Each row is a point on a hilly landscape, with its height.
k148: -3, 19, 8, 21, 6, 15, 13, -5, 6, -28, 4, -9, 8, 10, -9, 39, 16, 0, 5, 11  (h) 82
k221: -2, -12, -6, 8, 10, -8, 13, 6, -17, 1, 15, 10, -7, 11, 20, -6, 8, -13, -17, 8  (h) 78
k377: 3, -10, -3, -15, -13, -7, -17, 2, 3, 22, -4, 4, -5, -9, 6, -22, -19, 5, 8, -17  (h) 74
k249: 0, -7, -3, -3, -1, -6, -5, 4, -7, 22, 13, -6, 5, 8, 7, -18, -3, -4, -12, -3  (h) 0
k471: -2, 14, 17, 1, -7, 17, -1, -9, 16, -9, -20, -4, 18, -1, -13, 17, -1, 13, 16, 6  (h) 31
k104: 5, 15, 12, -1, -13, 31, -1, -9, 21, -6, -17, -6, 24, 9, -19, 23, -7, 13, 11, 18  (h) 80
k375: -2, -6, -3, 3, 8, -8, 8, 7, -11, 9, 15, 4, -7, 6, 9, -12, 2, -11, -13, 2  (h) 30
k292: 0, -13, -5, -14, -6, -16, -6, 3, -11, 25, 6, -12, -1, -3, 6, -34, -8, -6, -12, -16  (h) 94
k564: -2, -10, -8, 1, 5, -22, 7, 3, -17, -1, 17, 7, -15, -2, 12, -12, 8, -15, -9, -4  (h) 77
k619: -8, 6, 4, -5, -23, 27, -17, -15, 10, 15, -4, -13, 42, 2, -6, -2, -2, 21, 17, 9  (h) 96
k942: 2, -3, 1, 4, 17, -12, 16, 5, -10, -14, 10, 10, -24, -2, 8, 4, 10, -14, -19, 3  (h) 85
k795: 1, -16, -5, -8, -2, -22, -5, 4, -9, 17, 4, -4, -5, -5, 3, -26, -3, -5, -10, -14  (h) 80
k975: -12, 7, 12, 22, 6, 11, 17, 0, -7, -5, 12, -9, 16, 17, 2, 3, 1, -1, -12, 19  (h) 75
k535: 3, -13, -7, -13, -10, -11, -17, 3, 0, 18, -7, 5, -7, -10, 4, -25, -17, 7, 6, -15  (h) 83
k300: -3, 12, 10, -2, -15, 26, -12, -12, 16, 6, -11, -12, 30, 3, -15, 6, -4, 20, 17, 7  (h) 67
k643: -3, 13, 5, 23, 10, 13, 15, -2, 1, -30, 4, -15, 10, 18, -12, 33, 20, 2, -3, 20  (h) 92
k463: -1, 12, 14, 4, -2, 11, 4, -7, 19, -29, -29, 1, 5, -4, -16, 35, 4, 7, 18, 4  (h) 66
k462: -4, 19, 11, 16, 3, 14, 12, -6, 8, -27, -2, -4, 6, 5, -10, 36, 12, 0, 10, 6  (h) 69
k995: -6, 2, -1, 13, 17, 6, 16, 4, -5, -16, 7, 2, -6, 7, 6, 9, 14, -7, -18, 11  (h) 59
k98: -7, 1, -3, 7, 19, 1, 15, 4, -6, -11, 7, 6, -12, 2, 8, 5, 12, -10, -17, 7  (h) 50
k115: 6, -2, -2, 4, 14, -18, 12, 6, -13, -11, 7, 10, -25, -3, 5, 1, 8, -14, -14, 2  (h) 45
k840: -6, 0, -2, 6, 22, 0, 18, 6, -1, -19, 8, 7, -23, 1, 3, 8, 12, -12, -23, 3  (h) 77
k304: 2, -9, -4, -19, -18, -3, -18, 2, 1, 24, -2, 3, -3, -10, 10, -24, -22, 6, 10, -18  (h) 81
k715: -5, -1, -3, 7, 22, 5, 20, 8, 3, -22, 7, 4, -22, 5, 0, 10, 15, -11, -23, 3  (h) 84
k192: -3, -12, -6, -2, 0, -17, -1, 5, -11, 19, 24, -3, -4, 4, 5, -27, -1, -9, -9, -8  (h) 72
k21: 5, -6, 0, 3, 9, -22, 16, 4, -18, -9, 13, 12, -22, -2, 14, -3, 11, -17, -11, 2  (h) 96
k56: -3, -12, -7, 0, 3, -21, 4, 4, -16, 7, 21, 4, -10, 0, 8, -18, 5, -11, -9, -6  (h) 77
k947: 3, -11, -4, -10, -6, -10, -11, 5, -7, 25, 8, -8, 5, 4, 8, -26, -5, -4, -11, -10  (h) 29
k628: 12, -2, -10, -12, -8, -6, -23, 0, 2, 14, -11, 6, -7, -17, 3, -9, -17, 8, 17, -16  (h) 86
k774: -2, 15, 3, -6, -17, 25, -17, -16, 16, 8, -12, -12, 29, -4, -26, 3, -7, 19, 20, 6  (h) 90
k243: 1, -16, -3, -14, -8, -15, -12, 5, -3, 19, -3, 0, -5, -6, 3, -29, -11, 2, -3, -11  (h) 74
k244: 3, -18, -8, -11, -5, -18, -15, 3, -6, 8, -10, 4, -10, -11, 2, -23, -8, 5, -1, -11  (h) 83
k541: 2, 11, 11, 4, -7, 17, 2, -11, 22, -28, -24, 3, 11, 0, -23, 42, 6, 6, 13, 13  (h) 91
k528: 1, 7, 6, -8, -26, 10, -21, -13, 3, 15, -5, -11, 32, -1, -10, -4, -11, 18, 25, 4  (h) 84
k678: 6, -4, -3, -18, -13, -4, -19, 1, 3, 23, -5, 3, -1, -12, 3, -15, -20, 7, 16, -15  (h) 75
k159: -6, -5, -3, 3, -3, 0, -7, 1, -12, 19, 20, -10, 14, 13, 11, -21, -3, -1, -12, 2  (h) 60
k446: -1, 7, 1, -5, -26, 18, -19, -16, 6, 15, -7, -10, 39, 0, -11, -3, -7, 18, 23, 8  (h) 95
k732: -1, 18, 11, -5, -13, 13, -11, -13, 18, 0, -15, -10, 20, -8, -23, 6, -7, 19, 21, 1  (h) 59
k125: -2, 18, 7, 21, 4, 17, 14, -5, 5, -27, 4, -8, 11, 11, -7, 39, 17, 1, 5, 11  (h) 78
k944: 3, -10, -10, -5, -5, -6, -12, 5, -13, 26, 17, -11, 10, 13, 14, -29, -2, -3, -15, -4  (h) 74
k674: 4, -9, -6, -16, -17, -4, -18, 3, 0, 23, -6, 3, -6, -11, 9, -26, -25, 6, 11, -20  (h) 91
k786: 5, -1, -9, -19, -13, -4, -22, 2, 0, 26, -7, 1, 2, -16, 2, -14, -28, 7, 21, -15  (h) 94
k286: -1, 18, 8, 22, 3, 19, 13, -5, 5, -26, 6, -8, 12, 12, -6, 39, 17, 0, 6, 11  (h) 78
k514: 18, 4, -8, -3, 6, 0, 0, 6, 16, -12, -29, 7, -18, -8, -9, 25, 2, 3, 23, -6  (h) 81
k856: 3, -7, -8, -16, -19, -3, -18, 1, 0, 24, -6, 3, -6, -13, 10, -26, -26, 7, 11, -20  (h) 96
k297: -4, -5, -1, 6, 20, -4, 16, 4, -8, -13, 10, 10, -17, 0, 14, 3, 13, -12, -23, 5  (h) 76
k506: 1, 8, 7, -12, -26, -5, -22, -11, -4, 16, -6, -10, 22, -12, -10, -5, -22, 14, 28, -5  (h) 87
k934: 11, 1, -6, -17, -8, -5, -22, 0, 2, 21, -9, 1, -2, -15, -2, -7, -19, 10, 22, -13  (h) 83
k780: -5, 2, -2, 7, 21, 0, 18, 6, -3, -16, 7, 7, -19, 0, 4, 8, 14, -12, -20, 4  (h) 66
k390: 0, 15, 13, -6, -16, 9, -14, -11, 13, 4, -12, -10, 21, -6, -19, 1, -8, 19, 23, -1  (h) 55
k135: -17, -4, 11, 23, 5, 10, 13, 0, -10, 1, 16, -5, 13, 18, 9, -8, -6, -6, -20, 15  (h) 91
k366: -5, 3, -4, 6, 22, 4, 20, 7, 3, -23, 5, 2, -20, 5, -4, 10, 17, -12, -18, 3  (h) 77
k790: -4, 14, 8, 8, 9, 10, 12, -2, 13, -29, -9, 0, -5, 0, -11, 29, 9, -1, 10, 3  (h) 72
k903: 12, -4, 0, -4, 6, -9, 0, 5, 6, -11, -19, 14, -19, -7, 1, 7, 5, -2, 2, -1  (h) 64
k64: -2, -5, -3, 4, 11, -10, 11, 5, -13, -3, 12, 8, -14, 1, 11, -4, 8, -14, -15, 3  (h) 48
k736: 2, -14, -5, -9, -3, -20, -7, 4, -6, 18, 3, -4, -4, -4, 3, -26, -4, -4, -10, -12  (h) 72
k733: -6, 5, 10, 0, -18, 14, -18, -13, 1, 18, 1, -16, 38, 3, 6, 0, -7, 16, 9, 1  (h) 78
k195: -6, -12, -7, -2, 0, -18, 0, 4, -12, 20, 27, -4, -5, 1, 4, -29, -4, -7, -8, -11  (h) 90
k295: -7, -1, -4, 9, 18, 2, 16, 5, -6, -10, 9, 7, -9, 5, 10, 5, 12, -9, -20, 9  (h) 52
k191: 1, 11, 10, 2, -8, 17, 3, -12, 22, -28, -26, 4, 10, -4, -26, 43, 4, 5, 13, 11  (h) 95
k863: -2, -10, -5, 0, 3, -10, 1, 8, -11, 18, 21, -1, -2, 10, 9, -21, -2, -8, -12, -1  (h) 24
k291: 4, 17, 5, 1, -5, 5, -6, -9, 16, -21, -27, -3, 6, -11, -16, 24, 4, 15, 21, 0  (h) 65
k139: 4, 15, 13, -1, -12, 27, 0, -9, 20, -8, -18, -5, 22, 5, -19, 22, -6, 14, 13, 16  (h) 65
k910: 24, 4, -12, -2, 2, -9, -8, 6, 18, -8, -25, 5, -17, -12, -9, 17, 4, 8, 26, -8  (h) 99
k437: 6, 8, -1, -4, 7, 7, 4, 2, 18, -15, -30, 6, -7, -6, -11, 31, 4, 7, 20, -3  (h) 44
k572: -6, -7, -3, 4, 7, -1, 4, 6, -11, 17, 19, -1, 2, 12, 10, -15, -2, -7, -14, 5  (h) 21
k213: 8, -3, -3, 4, 10, -22, 13, 5, -18, -9, 9, 11, -24, -4, 9, -2, 9, -15, -12, 1  (h) 70
k969: 2, 5, 0, -3, 13, 9, 9, 3, 16, -18, -21, 10, -14, -3, -7, 21, 7, -1, 9, -1  (h) 62
k425: 0, 11, 14, 2, -5, 14, 3, -10, 21, -30, -26, 2, 8, -4, -22, 40, 4, 5, 15, 8  (h) 82
k799: -6, 5, 1, 14, 15, 6, 15, 3, -4, -18, 6, 0, -3, 7, 4, 10, 14, -7, -15, 11  (h) 57
k427: -5, -5, -2, 8, 22, 2, 17, 6, -5, -15, 10, 8, -17, 3, 13, 7, 12, -9, -27, 6  (h) 85
k876: -4, -13, -6, 3, 1, -15, 4, 6, -14, 17, 25, 1, -5, 8, 9, -23, 0, -10, -9, -3  (h) 75
k627: 12, -4, -2, -6, 2, -11, -5, 3, 6, -7, -17, 14, -16, -10, 5, 4, 4, 1, 4, -5  (h) 65
k785: 4, -5, -5, 2, 8, -22, 10, 4, -16, -7, 11, 11, -19, -4, 11, -5, 10, -15, -11, 0  (h) 61
k956: 0, -16, -6, -17, -10, -14, -11, 4, -7, 21, -2, -5, -4, -6, 3, -35, -14, 2, -3, -12  (h) 85
k884: -8, -8, -5, 11, 17, 5, 16, 7, -8, 1, 13, 9, -4, 11, 19, -3, 7, -9, -22, 11  (h) 73
k589: -6, -13, -8, 4, 3, -1, -1, 6, -16, 21, 27, -1, 3, 17, 15, -24, -2, -8, -13, 3  (h) 88
Going downhill from each row below, which row is at the bottom of the valley where it ends?
k64  drains to k249
k191  drains to k471
k425  drains to k471
k942  drains to k115
k541  drains to k471
k221  drains to k249
k514  drains to k437
k564  drains to k249
